In the data rows, 50 means zero.
Some points, one per row:
c(11, 87, 68, 66, 64, 49, 48, 40, 28, 38, 59, 57, 34, 69, 28, 64, 45, 38, 52, 52, 50, 52, 42)
c(66, 57, 45, 37, 40, 35, 54, 57, 69, 62, 52, 74, 53, 40, 41, 41, 51, 55, 61, 44, 19, 38, 58)
c(60, 39, 44, 35, 48, 53, 56, 46, 54, 40, 59, 49, 42, 70, 46, 64, 53, 49, 43, 48, 43, 48, 47)
c(49, 24, 38, 30, 48, 48, 55, 67, 57, 57, 51, 35, 61, 48, 44, 28, 70, 66, 63, 59, 12, 46, 46)
c(63, 00, 41, 44, 38, 66, 61, 45, 70, 44, 58, 30, 65, 58, 55, 42, 57, 69, 24, 81, 54, 50, 65)
c(56, 63, 55, 56, 39, 44, 32, 54, 54, 65, 52, 65, 42, 45, 48, 33, 41, 48, 76, 35, 48, 28, 53)
c(28, 99, 54, 55, 86, 37, 62, 46, 17, 30, 49, 77, 15, 44, 32, 98, 54, 14, 78, 29, 62, 60, 06)
c(24, 99, 80, 65, 74, 28, 50, 43, 21, 37, 44, 68, 15, 52, 51, 83, 40, 32, 68, 27, 60, 63, 11)
c(47, 39, 45, 53, 39, 73, 46, 52, 59, 46, 49, 63, 56, 47, 35, 51, 52, 65, 56, 52, 57, 48, 55)
c(70, 04, 38, 39, 42, 52, 57, 63, 65, 76, 52, 46, 61, 53, 48, 29, 46, 60, 44, 53, 39, 44, 76)
c(51, 18, 49, 39, 49, 62, 51, 54, 65, 45, 43, 36, 63, 46, 71, 53, 65, 54, 29, 61, 50, 56, 49)
c(48, 19, 43, 54, 48, 21, 46, 53, 50, 53, 42, 41, 66, 53, 45, 39, 52, 59, 41, 50, 61, 51, 57)
c(19, 99, 69, 63, 74, 36, 44, 46, 20, 38, 45, 65, 10, 43, 57, 94, 50, 22, 73, 29, 58, 56, 08)
c(61, 20, 20, 28, 34, 62, 63, 25, 49, 54, 63, 34, 54, 52, 49, 50, 62, 64, 28, 76, 38, 51, 70)
c(65, 30, 35, 21, 50, 38, 63, 50, 60, 36, 57, 39, 63, 42, 50, 53, 60, 68, 41, 56, 32, 48, 62)
c(31, 65, 57, 66, 59, 51, 49, 54, 40, 44, 37, 48, 40, 54, 64, 47, 50, 57, 36, 43, 56, 53, 41)
c(44, 99, 62, 57, 62, 28, 40, 49, 44, 43, 54, 73, 26, 48, 54, 77, 42, 33, 71, 29, 45, 75, 28)
c(64, 24, 26, 45, 09, 35, 40, 49, 89, 69, 51, 36, 81, 21, 74, 15, 51, 79, 52, 57, 18, 43, 70)
c(68, 32, 53, 49, 52, 47, 62, 47, 47, 38, 37, 41, 51, 49, 34, 49, 66, 43, 53, 48, 58, 43, 42)
c(49, 57, 56, 46, 67, 42, 65, 45, 44, 35, 57, 45, 46, 49, 31, 70, 73, 42, 47, 76, 50, 49, 33)
c(42, 99, 96, 67, 83, 45, 45, 69, 21, 37, 58, 88, 21, 56, 24, 87, 36, 26, 78, 21, 49, 39, 18)
c(52, 59, 44, 78, 32, 52, 40, 47, 52, 53, 50, 59, 54, 52, 60, 59, 41, 35, 62, 39, 67, 44, 50)
c(76, 38, 53, 33, 31, 70, 61, 47, 71, 68, 55, 50, 68, 35, 51, 23, 54, 79, 44, 57, 04, 43, 73)
Here are 24 more points, each followed by its number:
c(76, 27, 25, 38, 21, 56, 49, 49, 68, 63, 64, 22, 58, 52, 42, 31, 54, 59, 44, 51, 23, 35, 71) 0
c(76, 07, 46, 47, 25, 55, 45, 71, 79, 65, 30, 45, 69, 48, 50, 19, 45, 52, 71, 51, 51, 02, 70) 1
c(45, 69, 26, 56, 69, 51, 61, 53, 44, 64, 53, 47, 44, 50, 36, 54, 55, 46, 54, 50, 57, 59, 43) 2
c(50, 49, 55, 54, 46, 64, 56, 47, 49, 44, 43, 47, 59, 62, 55, 49, 56, 48, 59, 52, 54, 46, 37) 3
c(69, 58, 43, 50, 45, 56, 69, 33, 49, 58, 50, 62, 45, 52, 39, 47, 51, 48, 59, 52, 33, 34, 50) 4
c(53, 35, 45, 49, 61, 85, 78, 36, 36, 42, 46, 46, 67, 72, 27, 50, 57, 47, 61, 60, 51, 52, 51) 5
c(52, 22, 39, 45, 44, 41, 57, 49, 65, 49, 45, 30, 81, 44, 77, 59, 49, 61, 23, 67, 60, 60, 61) 6
c(40, 31, 54, 44, 65, 54, 67, 46, 43, 39, 62, 36, 43, 61, 41, 57, 63, 38, 35, 64, 50, 53, 41) 7
c(41, 21, 22, 38, 43, 55, 58, 51, 70, 46, 53, 54, 73, 61, 53, 60, 60, 80, 44, 43, 47, 54, 51) 8
c(66, 15, 56, 47, 39, 57, 48, 59, 88, 69, 49, 52, 73, 49, 44, 21, 34, 72, 69, 49, 37, 39, 74) 9
c(56, 52, 32, 54, 34, 46, 61, 39, 66, 45, 70, 43, 51, 56, 45, 57, 53, 57, 66, 63, 02, 46, 60) 10
c(58, 76, 37, 50, 62, 43, 59, 68, 39, 49, 39, 59, 38, 46, 44, 46, 61, 34, 71, 49, 43, 46, 31) 11
c(70, 16, 23, 48, 40, 55, 47, 46, 60, 64, 53, 42, 65, 47, 46, 34, 40, 66, 48, 64, 38, 30, 74) 12
c(47, 66, 52, 67, 49, 44, 39, 42, 50, 50, 38, 60, 43, 40, 54, 40, 43, 44, 45, 50, 61, 51, 56) 13
c(28, 99, 58, 43, 60, 41, 40, 52, 32, 73, 50, 76, 33, 57, 44, 72, 46, 38, 77, 33, 53, 56, 31) 14
c(37, 80, 61, 50, 64, 48, 47, 55, 46, 58, 49, 54, 43, 48, 44, 51, 35, 36, 57, 44, 48, 49, 40) 15
c(48, 47, 60, 46, 43, 47, 45, 52, 10, 56, 58, 48, 51, 48, 52, 49, 46, 54, 50, 51, 53, 56, 47) 16
c(77, 42, 23, 40, 21, 33, 43, 61, 63, 62, 50, 42, 58, 39, 53, 25, 49, 72, 54, 48, 47, 42, 69) 17
c(54, 45, 46, 49, 43, 63, 42, 57, 51, 61, 43, 48, 49, 56, 37, 36, 41, 55, 47, 49, 39, 47, 55) 18
c(71, 18, 34, 65, 50, 43, 66, 58, 58, 48, 73, 37, 75, 37, 48, 37, 97, 70, 38, 58, 33, 45, 62) 19
c(49, 72, 50, 52, 41, 38, 40, 36, 51, 46, 49, 73, 56, 44, 51, 60, 48, 49, 60, 59, 53, 57, 57) 20
c(48, 30, 51, 65, 58, 69, 33, 59, 54, 54, 46, 39, 57, 63, 58, 24, 38, 52, 42, 51, 71, 56, 53) 21
c(38, 45, 47, 48, 34, 41, 46, 45, 52, 43, 49, 45, 52, 56, 40, 55, 56, 53, 49, 42, 67, 56, 25) 22
c(54, 17, 29, 24, 24, 39, 46, 45, 77, 78, 56, 52, 65, 37, 69, 27, 53, 85, 40, 66, 11, 38, 83) 23
Which three of these numbered points are nearest to each point below, looking only along the 7 directions in which the first points spread most? Their numbers follow each, nearest first.
c(55, 05, 42, 42, 36, 58, 49, 49, 55, 42, 45, 51, 53, 55, 49, 48, 44, 46, 39, 67, 46, 64, 62) > 8 6 19
c(60, 70, 45, 41, 71, 54, 48, 49, 45, 46, 51, 48, 40, 44, 37, 48, 51, 56, 51, 53, 56, 52, 45) > 2 16 3
c(79, 28, 33, 41, 40, 49, 44, 51, 62, 63, 55, 46, 68, 40, 65, 23, 46, 58, 43, 69, 35, 40, 74) > 0 12 17
c(45, 59, 56, 61, 46, 52, 22, 62, 53, 52, 39, 51, 58, 50, 73, 44, 40, 59, 53, 41, 53, 64, 48) > 13 3 16
c(50, 54, 40, 53, 32, 55, 52, 49, 54, 50, 48, 60, 54, 46, 44, 59, 39, 48, 55, 36, 47, 61, 51) > 20 13 3
c(66, 00, 42, 49, 44, 58, 48, 73, 75, 63, 47, 45, 65, 41, 45, 23, 54, 69, 58, 34, 50, 39, 76) > 1 9 12
c(43, 59, 49, 58, 45, 53, 35, 31, 49, 56, 68, 67, 51, 43, 51, 72, 41, 39, 34, 43, 63, 52, 47) > 20 13 2
c(33, 12, 36, 42, 43, 58, 50, 47, 69, 42, 51, 27, 86, 45, 71, 42, 59, 63, 03, 72, 51, 52, 55) > 6 8 19
c(60, 70, 54, 54, 64, 39, 55, 54, 52, 42, 48, 60, 47, 36, 46, 51, 69, 45, 63, 41, 53, 53, 33) > 11 15 2
c(68, 09, 44, 34, 51, 42, 56, 56, 65, 64, 55, 28, 50, 44, 42, 33, 56, 60, 29, 68, 45, 46, 38) > 19 8 12
c(53, 74, 49, 58, 80, 45, 67, 44, 39, 57, 52, 58, 43, 55, 27, 48, 50, 46, 66, 54, 52, 44, 46) > 2 11 15
c(44, 99, 61, 58, 73, 34, 53, 56, 32, 49, 50, 59, 17, 45, 29, 69, 44, 32, 76, 35, 55, 48, 23) > 14 15 11
c(69, 63, 38, 39, 34, 38, 53, 51, 39, 59, 61, 58, 37, 50, 37, 45, 49, 45, 75, 39, 33, 27, 61) > 4 20 10
c(61, 24, 35, 50, 18, 60, 62, 44, 73, 41, 68, 42, 61, 47, 48, 27, 60, 70, 32, 56, 32, 43, 79) > 0 12 8
c(70, 05, 42, 44, 36, 55, 47, 78, 62, 62, 51, 36, 66, 47, 45, 24, 42, 61, 53, 44, 50, 38, 62) > 1 9 12
c(16, 99, 85, 62, 74, 40, 37, 43, 24, 21, 51, 75, 08, 26, 42, 93, 35, 21, 81, 26, 67, 60, 05) > 14 15 11
c(26, 99, 57, 67, 80, 28, 41, 57, 26, 55, 51, 71, 22, 56, 41, 67, 34, 35, 66, 32, 55, 53, 32) > 14 15 11
c(48, 93, 50, 35, 48, 34, 49, 47, 36, 39, 51, 46, 45, 39, 53, 63, 55, 46, 45, 50, 53, 54, 33) > 2 20 15
c(27, 99, 67, 62, 82, 48, 45, 49, 05, 49, 50, 67, 09, 54, 45, 77, 34, 33, 70, 31, 61, 48, 20) > 14 15 11
c(34, 80, 68, 53, 52, 39, 51, 39, 40, 63, 55, 63, 45, 42, 49, 51, 45, 45, 57, 37, 50, 45, 45) > 15 20 13
c(22, 73, 53, 64, 92, 57, 47, 59, 29, 50, 28, 63, 39, 58, 45, 54, 48, 41, 51, 47, 41, 66, 37) > 15 16 2
c(47, 54, 55, 40, 69, 48, 62, 41, 41, 40, 59, 41, 23, 60, 37, 67, 60, 42, 26, 67, 54, 48, 38) > 7 2 5
c(62, 45, 44, 28, 44, 51, 52, 63, 58, 62, 42, 53, 48, 51, 37, 52, 56, 46, 68, 50, 34, 40, 57) > 4 18 10
c(68, 05, 45, 39, 17, 63, 22, 51, 54, 51, 56, 30, 63, 58, 41, 46, 35, 71, 23, 74, 48, 42, 83) > 12 0 8
c(16, 99, 72, 64, 78, 52, 60, 41, 22, 28, 65, 91, 09, 63, 39, 99, 40, 22, 55, 38, 60, 56, 07) > 14 15 11
c(05, 99, 83, 65, 77, 52, 44, 30, 21, 26, 45, 76, 16, 62, 56, 97, 46, 26, 61, 31, 69, 67, 05) > 14 15 11
c(40, 64, 64, 70, 46, 49, 46, 39, 36, 48, 48, 62, 37, 45, 48, 53, 37, 41, 45, 41, 62, 47, 48) > 13 15 16
c(33, 99, 68, 68, 91, 39, 38, 53, 03, 31, 51, 68, 12, 44, 26, 77, 54, 08, 59, 23, 69, 68, 03) > 14 15 11
c(67, 35, 33, 33, 05, 39, 50, 42, 79, 71, 59, 43, 76, 24, 65, 21, 52, 81, 42, 51, 31, 37, 84) > 23 17 0
c(65, 17, 56, 48, 29, 44, 38, 68, 99, 42, 39, 81, 73, 53, 63, 27, 53, 65, 59, 49, 31, 36, 73) > 9 1 17
c(60, 30, 34, 53, 29, 38, 42, 45, 71, 80, 45, 59, 62, 31, 67, 28, 34, 72, 65, 35, 34, 43, 73) > 17 9 12
c(24, 99, 71, 51, 77, 38, 32, 56, 18, 19, 42, 72, 29, 59, 54, 90, 43, 28, 59, 29, 62, 58, 24) > 14 15 11
c(35, 60, 47, 68, 33, 50, 42, 37, 50, 60, 52, 61, 43, 44, 59, 59, 39, 40, 63, 41, 46, 45, 53) > 20 13 15
c(37, 52, 47, 50, 48, 52, 46, 46, 45, 69, 78, 49, 56, 52, 46, 45, 44, 59, 50, 46, 31, 18, 49) > 18 4 16
c(72, 21, 38, 40, 18, 41, 48, 54, 77, 86, 57, 44, 81, 36, 67, 28, 51, 76, 45, 52, 08, 41, 74) > 23 0 17
c(07, 99, 71, 52, 69, 34, 47, 50, 17, 29, 49, 68, 08, 48, 59, 86, 38, 35, 64, 35, 52, 59, 02) > 14 15 11
c(62, 47, 32, 33, 26, 41, 55, 56, 62, 59, 45, 59, 50, 41, 82, 46, 66, 63, 59, 49, 31, 48, 68) > 17 8 10
c(43, 37, 66, 48, 66, 60, 63, 55, 34, 35, 63, 48, 34, 68, 49, 70, 52, 49, 46, 60, 57, 45, 39) > 7 5 3
c(50, 62, 50, 58, 67, 50, 68, 42, 39, 46, 60, 46, 64, 51, 50, 42, 43, 47, 51, 51, 68, 52, 55) > 16 3 22
c(55, 22, 47, 38, 43, 56, 41, 46, 63, 64, 52, 44, 50, 49, 60, 55, 52, 56, 29, 53, 52, 53, 57) > 8 6 3
c(78, 73, 40, 53, 55, 28, 57, 47, 51, 53, 63, 65, 46, 33, 38, 49, 53, 21, 73, 43, 34, 54, 44) > 11 4 20
